Named moves, each a turn or a mirror, and the order they were made in; the first pair answered:
D (before -> after):
[  8   6 -27  -4 -15  -6 -15   7  -6  26  27 -25   2  13 -11 -18 -20 -13
   3  35 -11   6  -4  15]  ->  [-15  36  19   2 -15 -14   1 -22  15  30 -10 -16  20  12 -24  11  -1 -13
   2   1  -5  10 -17   0]
[ 13  10  25 -10   1   3 -11   2  -4   3  -4  13  -6 -22   2   8  12  24
   6  -5 -17  18 -25 -21]  ->  [ 24  -1   6 -17  -2   8 -14  19 -15   1   8   7 -14 -22   5  -1   4  19
   5   5 -16  18 -21 -17]
[ 15  -7 -17  -1  22   0   3  -1 -13 -20   4 -12  -2   6 -12 -24  13   9
   5   5  27  14  17   0]  ->  [  4   5   1   3  20  -2  10 -13  -5 -16 -12  -6   6   6 -17 -11  19  13
   3 -12  26  14  10  -6]
[ -9   8   3   4   8  -9   4  -6   4  15  10  -9   0   6   3  11  -5   0
  -3  -2 -11  -6   0  15]  ->  [ -9   4  -2   3  10  -6   3   0   1  14  13  -7  -4   5   2  11  -8   0
  -8   1 -12  -5   4  15]
W (before -> after):
[-16  26  14 -21 -22 -12 -11  -3  25  10   7  -4  24   5 -23   2   0   5
  -6  -3  -5  -7   2  -4]  ->  [-17  18  17 -31 -25  -7  -8   4  22   9   1   0  24  -7 -22  -7   0   5
  -3 -15   4  -1  -7 -10]
[ -3  -5  -7   8 -12   6  -5  -4   4 -10   8  13 -14  -6   7   6  10   3
  -1  11  21  -8  41   5]  ->  [ -4  -9  -2   6 -10   8  -5  -8   2 -13   3  15 -15 -14   7   1  10   4
   3   8  19  -9  34   1]
[ -7  14   5  -6 -15  -8 -16  15  19  48  21  20  12  19  -6  17 -18  10
   9   1 -27 -13   6  16]  ->  [-13  22  -4 -21 -21  12 -20   9  15  30  10   7  16  21 -28  -4 -21  -8
  23  12  24  15   0  -6]
[  3   9  12  -6 -18  -2  -3   6   0 -17  13   3  25 -10 -13  16  15   8
 -20 -30   6  26 -23 -21]  ->  [ -2   6  10   1 -13 -10   3   7   5  -8  15   6  25  -5  -5  28  17  17
 -26 -28 -25  16 -20  -6]
M (before -> after):
[-10  -2  23  20  14  -2  11 -12   1 -26 -30   3  -1  -8 -10   1  26 -18
   1 -17  37   0  -3 -20]  ->  [-17  15  31  21  10 -13  15 -23  13  -4 -31   0   4   1 -17   9  23 -16
  -2 -20  25  -3  -1 -12]
[ -3  -2   9  12  13   2  11  -9 -15  -7   1   8   3   7  -5  22  11 -10
 -13   2  -1  -3   8  -1]  ->  [  1  -2   5  14  11   4  11  -6 -13  -6   3   8  -6   7  -6  18   9  -7
 -16   2  -1   0   8  -2]
[ 17  -7  20  -2   3   9 -12  -4   4 -25 -34   8  14  12  -2 -16 -15 -14
  35   7  39   9  16   3]  ->  [ 12  11  26  -4  -4   7 -13  -8  11 -12 -34  11  22   8  -5 -10 -13 -12
  35  -4  34   6  15   6]
S (before -> after):
[  5   1  -2 -13 -19  -1   0   7   3  11   4 -11   7  -7  -5  -6  -9   1
  -1   4  -5  -1 -14   6]  ->  [  8 -13 -14  -1  -1   3   9   6  -7 -17   2  -8  -2   4   0 -10  -3   1
  -3   4  10   5   4  -5]
[ -7  31   6 -15 -32   1 -18   2  19  34   9 -23  14  -2 -18  -2 -18  -6
  14   5  -5   7 -12  10]  ->  [  8  -8 -28  -4  -4  19 -10   7 -18 -20  16 -16 -10   4  -5 -21 -13 -18
  10  23  31  15  15  -8]
[ 21  -4  16  -2   5 -10 -11  13  29  14  -3  12 -19 -16 -18 -16  -6   9
   9 -17  -6 -22 -36  16]  ->  [ 29 -22  -1   1  18   7  -6  22   9 -16  -2  14 -36 -17 -10 -32  -3   6
   8  -3  11 -18 -24   8]
Pairs:
(2 to 3 moves a pair)
[ -9  23   6 -10 -19   4  -9  -3  19  23   0  -9  10   8 -18  -2  -7  -9
  15   5  -5  12 -16   4]  ->  [ 11 -22  -8   3   4   5  -2  16  -7   6  10  15 -13  -8  26  -4  -2  11
   2  -1 -25 -13   2  14] => W, S, W
[  5 -10 -21 -10  10  18 -13  18 -30  -4  -1  -2  -8 -11 -12  -5  -5  -9
   5  21   0   6 -20   4]  ->  [  1  -2 -20  16  32   1   3  -9 -21  -5  -1   5  -7  12 -11  21   8  -7
  -3  18 -13  -6   7   6] => W, W, S
[-24   3  24  20   4  -3   4 -15  -1  14 -24  29   5  -4  -2  28  21  20
 -12 -33 -12  -8   8   2]  ->  [-28   8  22  14   1  10   3 -18  -5   1 -37  20   9  -6 -21  12  22   8
  -7 -24  31  15   1 -17] => W, W
[-18  31  27   1 -12 -10  -5 -14  21  37 -15 -13  19  -4 -11  28 -11  22
  -2 -14 -22  -8  -5  14]  ->  [ 11 -21 -33  20  18   8  -5  16 -18 -16  19  -8 -15   8  26   7 -12  19
 -15  21  -6  -6  37  12] => D, S
[  6 -31  -5  38  13  15   1  27 -20  -9  12  16 -17  -9  27 -19  14   0
 -13   1  -1  -9  24   3]  ->  [  4 -20  -8  30  11  21  -1  24 -18 -17  11   7  -9  -2   6 -29   8 -16
  -6  12  29   6  19  -4] => W, W
[  7  13  10  10 -13   2  10  -2   9 -21 -33  21  22   7 -20  15  31  -5
  -2  -4  50  23   2 -31]  ->  [  9  22   3  34  -2 -24  16  -8  16   4  -8  18  21  26 -14  48  25   0
 -13   5   0   4  28   0] => W, W
